Some points:
[ 0.42  0.12  1.38 -1.95 -1.66 -0.69 -0.42 -0.68  0.68  0.22  0.22  0.08 -0.27  1.28  0.64 -0.02  1.49  0.72  0.8  -0.25 -1.64  0.65 -0.08 -0.07]
[-0.42  0.15  1.18 -1.78  1.04  0.84  0.2   1.42  0.26 -0.58  1.3  -1.61  1.27  1.44  0.34 -0.37  0.68 -0.27  0.36 -1.37  0.92  0.39 -0.16 -0.83]
[ 0.29  0.65 -0.42 -1.41  0.45 -0.24 -1.61 -1.2   0.    1.5  -2.55 -2.6   0.85 -0.38 -0.73  0.86  0.69  0.41  0.06 -0.16 -0.89  0.25  1.69 -0.63]
[-0.11  1.27 -0.03  1.6   0.71 -2.69  2.89 -1.4  -0.39  2.1   0.78 -0.16 -1.23  1.05 -1.3   0.6   1.62  1.13  1.05 -0.07  0.86 -0.52  0.99 -0.32]
[ 0.63  0.07 -0.89  0.47 -1.18  1.82 -0.79 -1.75  1.32 -1.17 -0.44 -0.92  1.42 -0.5   0.5   0.06  1.18  0.59 -0.19  0.05  0.27  0.04  1.38  1.12]
[ 0.55 -0.13 -1.13  0.68 -0.66 -1.59 -0.2  -0.03 -0.7  -0.03 -0.02 -0.91 -0.87 -0.86  0.04 -1.18  0.04  0.66 -0.69  1.86  0.72  1.74  0.45  0.56]
[ 0.65 -0.79  0.78 -0.08 -0.28 -0.7  -1.11 -0.51  1.81 -1.37  0.93  0.19  0.88  0.81  0.62 -0.85  1.96 -2.85  0.43 -0.26 -0.67 -0.22 -1.44  1.23]
[-0.34  0.59 -1.32 -0.2   0.43  0.19  0.18  0.35 -1.92 -1.18 -1.28 -1.22  0.37 -1.99 -0.43  0.56  0.02 -0.82  0.77  0.03  1.07  0.25 -0.6   0.36]
[ 1.48 -0.82  0.39  0.38  0.55 -0.62 -1.32  1.49  0.12  1.55  0.3   1.33  2.01  1.47  0.6   1.59 -0.7  -0.06 -1.45  0.3   0.36 -0.56 -0.76 -0.85]
[ 0.86 -1.16  1.26  0.02  0.76  1.49 -0.37  0.34  0.25  0.74  1.42 -0.58 -1.19  0.43  0.53  0.69 -0.54 -1.    0.5  -1.18  0.36  0.23  0.05 -0.6 ]
[ 2.16  0.4  -0.78  1.2   0.16 -0.2  -0.69 -1.54 -0.03 -0.43 -1.63  1.09  1.77 -0.11  1.91 -0.49  0.55  1.19  0.05  0.62 -0.9  -0.48  3.68  0.84]
[-0.08  1.48 -1.28  1.62 -0.96  0.8   0.93 -0.68 -1.77 -1.56 -0.07  0.54  0.61 -0.92 -0.76 -2.78  0.03  0.38  0.69  1.14  0.34  1.69 -1.52 -0.92]
[ 0.7   0.23 -0.54 -1.79  1.56 -0.22 -0.07  2.49 -0.41  1.19 -0.27  2.48  0.4   1.36 -0.7   1.5  -1.14 -0.27 -0.79 -0.76  1.08  1.56  0.36 -1.5 ]
[-0.98  0.12 -0.54  0.42  0.18 -0.1  -0.38 -0.81 -0.21  1.59 -0.33 -1.65 -1.01 -0.17 -0.74  0.17  1.22  1.19  1.05  1.5  -0.81  0.87 -0.09  0.05]
[-0.47  0.78  0.35  1.77 -0.01 -0.79  1.14  0.17 -0.53  0.87  0.1  -0.25 -0.85  0.   -0.92 -0.49  0.24  0.89  0.08  0.55  0.28 -0.21 -1.67  0.59]
[-1.68 -1.9   1.2   1.45 -2.37  0.97 -0.43  0.06  1.14  0.55  0.85 -1.04  0.82  0.91  1.57  0.61  1.32 -0.9   0.1  -1.13  0.38 -1.45 -0.16 -0.67]
[ 0.95 -0.42  1.56  0.03  2.3   1.21 -0.12  0.5   1.16  1.17  1.25  0.62  0.37  0.8   0.31  1.08 -1.35 -0.65 -0.43 -0.38  0.83 -0.05 -0.39 -1.97]
[-1.74  1.25 -0.61  1.41  0.29  0.55  0.55 -0.83 -2.26 -0.26  0.13 -0.51  0.2  -0.71 -1.14 -2.13 -1.39  0.41  0.51  1.37 -0.49  1.86 -1.76  1.62]
[-1.57  1.09 -0.97  1.59  1.58 -1.98  2.45 -0.4  -0.27 -0.71  0.15 -0.79 -1.57 -0.85 -1.02 -0.58  1.17  0.97  0.63 -0.61  1.41  1.61 -1.58 -0.35]
[-0.77 -1.48  2.27  0.23 -1.54  0.25 -0.61  0.58  0.6   0.38 -0.37  0.12 -0.8   1.2   0.31  1.12 -2.04  0.37  1.43 -0.43  0.94 -0.31  0.13  0.39]
[ 0.46  2.17 -2.05  0.15  0.12  1.86 -0.25 -1.06 -0.13 -1.14 -1.81 -0.45  1.7  -0.37  0.44  0.18 -0.47  0.55  0.23  0.3   1.08  0.53  0.68  0.64]
[-0.94  0.41 -0.77 -0.74 -0.66 -0.61  0.25  0.99  0.17 -0.74 -0.17  1.53  0.8   0.09  0.82  1.05 -1.01 -0.45 -2.01 -0.51 -0.25 -0.58 -0.11 -0.91]
[-1.08 -0.76  1.04  0.06 -0.85  0.33  1.44 -0.67  0.84  0.87 -0.36 -0.07 -1.14 -0.56  1.04 -1.85 -1.62  0.7  -1.19  1.46 -2.18 -0.51  1.95  1.64]
[-0.78  1.56 -0.5  -0.84  1.26  0.15  0.23 -0.13 -0.61  0.01 -1.22  0.64 -1.77 -0.18  0.02 -0.09  1.64 -0.15  0.01  0.74 -0.06  0.06  0.45  0.18]
[-0.78 -0.33  0.61  0.42  2.37 -1.11  1.    0.84 -0.6   2.39  2.26  0.23  0.68 -0.58 -2.52 -0.28  0.03  1.    1.4   0.36  1.9  -0.75  0.02  0.7 ]
[ 0.41 -1.46  0.36 -1.1  -0.93 -0.57  0.51 -0.37  0.71 -0.86 -0.59  0.76 -0.06 -0.21 -0.34 -0.37  0.03  0.32 -2.17  0.42 -1.92 -0.5  -0.24  0.29]
[ 0.86 -1.36 -0.17  0.1   0.48  0.3  -0.37  1.74  0.67 -2.82  0.74  0.26  0.06 -0.5  -0.86  0.99 -0.36 -1.06 -0.65 -0.88 -1.41 -1.65  0.57  1.22]
[-0.14 -0.47 -0.21 -0.04 -0.72  1.22 -0.39 -0.02 -0.97  1.1   0.31  0.21 -0.44 -0.63 -0.01 -0.79 -0.36  1.49  0.4   0.89  0.69 -0.09 -1.2   0.75]
[-0.29 -1.05  0.69  0.48 -1.32 -2.63 -1.64  0.55  1.56 -0.16  1.47  0.39 -0.41 -2.96  0.56 -1.56 -0.67 -1.03  0.5  -1.48 -1.32 -1.49  0.01  1.95]
[ 1.57 -0.99  0.02  0.58  0.55  0.81 -1.08 -0.7  -0.19  0.58  0.54  0.45 -0.4   1.41 -0.23  0.45 -1.24 -1.09 -1.77 -0.75 -0.25  0.24  0.47 -1.33]
[ 0.11 -0.07 -1.13 -2.53  0.2   0.95  0.66  0.86 -0.96 -1.75 -0.37  0.93 -0.85 -0.49  0.62  1.2  -1.26 -1.37 -0.91 -1.16  0.89 -0.7  -1.94 -1.36]
[ 0.67  0.46  1.44 -0.36 -1.75  0.97 -0.37 -0.05  0.69 -0.6  -0.36  0.64 -0.92  0.65  0.64  0.64  1.05 -0.03  0.87 -0.5  -0.16  0.07 -0.11 -0.04]
[-0.56  0.41 -1.16 -1.83 -0.1   0.01 -0.22  0.45 -0.04 -1.47 -0.92  0.29 -0.41  0.02  0.2   0.47 -0.79 -0.94  0.34  0.27 -1.45 -1.95  0.92 -1.78]
There is one direction along which these points spread out most. Take the direction at right angles to it along which they spread out most. Go by this last direction. Where along it does each point below lie, from 0 to 99? 50 is the average, and the first point above lies past it. One standard deviation of the points above along it is 16.
[ 0.65 -0.79  0.78 -0.08 -0.28 -0.7  -1.11 -0.51  1.81 -1.37  0.93  0.19  0.88  0.81  0.62 -0.85  1.96 -2.85  0.43 -0.26 -0.67 -0.22 -1.44  1.23] 63
[ 1.48 -0.82  0.39  0.38  0.55 -0.62 -1.32  1.49  0.12  1.55  0.3   1.33  2.01  1.47  0.6   1.59 -0.7  -0.06 -1.45  0.3   0.36 -0.56 -0.76 -0.85] 34
[ 2.16  0.4  -0.78  1.2   0.16 -0.2  -0.69 -1.54 -0.03 -0.43 -1.63  1.09  1.77 -0.11  1.91 -0.49  0.55  1.19  0.05  0.62 -0.9  -0.48  3.68  0.84] 82
[ 0.11 -0.07 -1.13 -2.53  0.2   0.95  0.66  0.86 -0.96 -1.75 -0.37  0.93 -0.85 -0.49  0.62  1.2  -1.26 -1.37 -0.91 -1.16  0.89 -0.7  -1.94 -1.36] 35
[-0.56  0.41 -1.16 -1.83 -0.1   0.01 -0.22  0.45 -0.04 -1.47 -0.92  0.29 -0.41  0.02  0.2   0.47 -0.79 -0.94  0.34  0.27 -1.45 -1.95  0.92 -1.78] 56
[-0.98  0.12 -0.54  0.42  0.18 -0.1  -0.38 -0.81 -0.21  1.59 -0.33 -1.65 -1.01 -0.17 -0.74  0.17  1.22  1.19  1.05  1.5  -0.81  0.87 -0.09  0.05] 53
[ 0.29  0.65 -0.42 -1.41  0.45 -0.24 -1.61 -1.2   0.    1.5  -2.55 -2.6   0.85 -0.38 -0.73  0.86  0.69  0.41  0.06 -0.16 -0.89  0.25  1.69 -0.63] 62
[ 0.63  0.07 -0.89  0.47 -1.18  1.82 -0.79 -1.75  1.32 -1.17 -0.44 -0.92  1.42 -0.5   0.5   0.06  1.18  0.59 -0.19  0.05  0.27  0.04  1.38  1.12] 78
[ 1.57 -0.99  0.02  0.58  0.55  0.81 -1.08 -0.7  -0.19  0.58  0.54  0.45 -0.4   1.41 -0.23  0.45 -1.24 -1.09 -1.77 -0.75 -0.25  0.24  0.47 -1.33] 43
[-1.74  1.25 -0.61  1.41  0.29  0.55  0.55 -0.83 -2.26 -0.26  0.13 -0.51  0.2  -0.71 -1.14 -2.13 -1.39  0.41  0.51  1.37 -0.49  1.86 -1.76  1.62] 51
